In the rows, zero is written as 128.
One turn moves each row of this set onto another row. After a few examples, where does it send each row asked below?
D: [165 133 120 153 152 127 129 121 161 151 119 144 149 104 137]
S: [140 138 142 112 110 177 111 144 141 109 133 123 100 149 124]
R: [150 135 140 150 167 131 128 118 157 151 100 149 137 106 149]
W: [128 130 143 107 134 181 121 150 125 122 121 144  97 158 144]
V: [ 96 112 134 110 117 104 138 102 101 133 113 121 155 136 125]
F: [100 109 138 101 119 119 143 118  93 140  94 130 157 129 145]
G: [144 135 123 106 123 181 122 153 131 120 137 139 106 158 133]
N: [144 142 142 157 166 129 121 119 154 146 128 130 137  87 138]
T: [120 135 127 111 127 170 105 164 128 102 151 137 113 148 140]
C: [ 91 116 138 105 116 117 139 117  89 133 123 110 158 115 134]
E: [147 139 136 158 166 119 121 105 167 144 122 142 129 115 129]
P: [113 110 118 100 104 118 142 120  95 138 111 122 169 129 135]
X: [122 143 143 111 134 179 118 152 122 115 148 125  95 140 133]
H: [158 138 139 154 140 124 122 111 169 140 112 130 141  97 129]
J: [121 133 138 109 131 168 117 137 127 114 140 134  92 168 127]
B: [144 137 124 157 158 124 111 134 161 131 135 146 150  95 145]
U: [108 114 138 103  92 116 134 113 103 123 107 109 159 122 123]
K: [ 95 111 123 110 115 108 127 131 100 120 126 126 172 114 140]

D goes to P
N goes to C
K goes to T
Now these:
J goes to E
H goes to U
W goes to R

